(in the rows, 128 means zero)
T: rows in a few groups, each row roughly a mix of its group's directions (some rows in no group):
T (88 x 12):
[[101 129 118 107  63  98 107  92 115 126 148 159]
 [148 155 174 112 172 131 121  71 143 105 141 126]
 [130 130 112 131 112  98 128  82 189 142 174 124]
 [169 121 149 143 172 100  86 145 170 112 146 115]
 [152 164 151  73 138 127  86 105 137  87 133 130]
 [192 114 121 148 126 102 142  93 169 142 151 109]
 [ 84 104  83 128 120 105 144 172 116 155  93 145]
 [ 68 110 117 109 110 125 100 145 105  89  88 115]
 [166 165 167 115 169 138 123  80 135 126 158 137]
 [ 82 120  83 176 107 160 157 129 112 105 133 128]
 [132 100 156 122 162 175 144 142 116  72 108 106]
 [107  93 113 145  89 138 177 163 163 154 137 114]
 [110 107 136 134  97 100 155 128  91 183 169 110]
 [117 131 156 129 160 156 167 168  90 119  83 117]
 [138 109 125 122 106 139 112 121  45 147 103 143]
 [109 162 123 153 123  93 123 111  62 119  91 139]
 [136 138  91 129  80 101 107 106 113 181 146 155]
 [145 119 123 150  76 161  89 133  92 111 155  94]
 [105 163 165 142 113 126 174 138  83 118  88 138]
 [187 138 128 131 112 107 121 188 142 147 144 158]
 [146 134 171 117 173 156  87 115  94  97 115 147]
 [ 96 132 171 121 117  70 154  93 102 150 122 131]
 [ 56  95 108 138 132 116 137 143 104 127  85 125]
 [130  84  98 152 104  79 109 152 139 166 101 124]
 [117 192 117 136 105  87 154 107 102 110  98 136]
 [174 121 133 140 148 112 111  57 133 126 150  99]
 [112 152 137 120 102 160 190 116 139 114 179 120]
 [167 112 108 105 143  87  72 122 165 148 127 125]
 [103 137 192 129 165  76 137 134 124 117 109 116]
 [159 168 179 131 161 158 142 104 136 133 164 145]
 [142 123  90 116  73 135  79 157  96 120 136 112]
 [151 120 101 115 157 130  89 147 189 119  89 130]
 [175 123  69 127 109 103 114 139 115 176 144 133]
 [ 92 147 173 108 120 115 156 174 119  89 105 144]
 [139 146  84  90 160 103  92 119 162 161 140 106]
 [113  85 150 174  89 123 141 128  73 129 138 140]
 [111 173 154  75 134 145 119 164 137 104 118 165]
 [135 154 157  80 133 130  85 102 136  73 124 119]
 [144 111 107 151 176 164 139  92 159 140 136  84]
 [107 130 162 124 114 177 190 137 123 127 166 120]
 [170 139 155 111 151 105 144  93 190 110 134 127]
 [106 152 131 143 142 150 147 158 125 105  53 139]
 [128 170 104 138 155 145 129 168  71 113 105 151]
 [120 121 163 105 101 136 193 139 151  86 141 138]
 [110 158 111  96 176 182 140 145 162 127 122 112]
 [142 125 107 145 126 121 157  88 103 202 127 119]
 [124 104  95 147 168 150  62 115 106 108 123 136]
 [145  67 141 148 122 101  79 124  94 150 141 134]
 [113 170 130 142 146  81 138 143 188 157 141 124]
 [ 77 132 134  83 127 117 120 156 143  86  84 140]
 [172 123 146 135 115  68 114 123 110 176 144 146]
 [107 172 120 140 122  87 160 138 136 192 123 138]
 [ 69 126 134 133 182 125 140 103  92 145 104 142]
 [140 172 116 118 159 155 111 113 154  70 100 143]
 [152 123 114 125 143 113  69  80 108 112 173 134]
 [100 150 116 129 159 142 146 154  88 180 130 172]
 [ 83 150 169 111 108  97 179 142 109 125 109 143]
 [ 99 123  71 161 111 167 150 131 159  94 133 128]
 [106 115 161 149 112 105 151 151  69 162  96 129]
 [138 159 147 151 134 178 133 142  87 162 168 149]
 [125  99 185 125 148  85 130  81 101 123 126 111]
 [154 186 137 110 130 101 127 116 153  91  83 144]
 [119 172 124  90 185 167 115 109 118 122 150 117]
 [ 91 100 116 179 100 156 145 160  91 149 130 118]
 [133 115  69 114 131 128 117 136 197 143 145 110]
 [148 105 130 139 152 132  83 116  60 146 100 119]
 [146 101 163 129 174 151 139 135 158  75 131  99]
 [128 122 105 162 106 133  93 147  85  96  90  89]
 [ 85 117 130 133 150 123 109  65  90 138 106 100]
 [ 80 158 142 114  99  70 102 127 147 115 137 151]
 [ 97 118  55 139 139 133 125 153 160 153 109 108]
 [146 134 104 151 143 104 134  88 164 187 153 111]
 [166 157 109 122 126 100  91  91 158  81 124 146]
 [ 86 131 118 146 111 166 124 170  70 149 131 141]
 [194 117 105 156  95 127 121 121 132 152 167 107]
 [188 147 163 129 141 132 130  88 164 116 162 119]
 [144 112 108 115  68 142 160 106  87 158 137 153]
 [ 83  98  94 133 105 111 150 180 133 138  91 136]
 [140  85 125 132 145 139  98  60 135 108 149  99]
 [104 163 137 115  80  78 154 143 140 149 139 162]
 [148  72 173 141 103  96 114 139 100 160 134 134]
 [140 164 179  89 148 138 123 115 164  85 130 139]
 [ 86 108 136 148 133 142 155 171  91 164  89 119]
 [157 112  79 145 154 185 115 115 157 131 140 102]
 [124  87 138 116 182 172  90 157 127 150 120 121]
 [166 161 175 142 120 177 128 126 130 120 175 129]
 [153 143 102 136  96 108 164 121 153 188 157 144]
 [ 75 169  89 129 120 143 149 127 182 130 134 123]]

one row of each group, then the others: which group is each in?
[151 158 133 138  93 102 147 125 165  81  86 150]	U
[128 114  78 143 140 172 119  79 109 161 123 102]	P
[150 115 121 162 151 126 115  65  92 152 152 102]	C

[111  79  88 145 124 165 135 161 175 138 134 116]	U
[ 83  83  90 147 129 104 118 112  94 133  96 104]	C
[113 152 108 130 141 134  96 154 197  91 144 125]	P
[137 124 115 128 137 154  67 165  81 109  98 137]	P
[110 137 143 113  86  68  86 116 107 128 137 159]	P
[122  94 181 117 135  94 109  85  92 100 126 120]	P
[191 122 130 135  89 121 134 134 181 115 151 109]	C
[131  95 135 149 158 130  67 119  73 122 116 142]	U
[137 121 102 143  92 129 162 193 148 161 131 148]	C
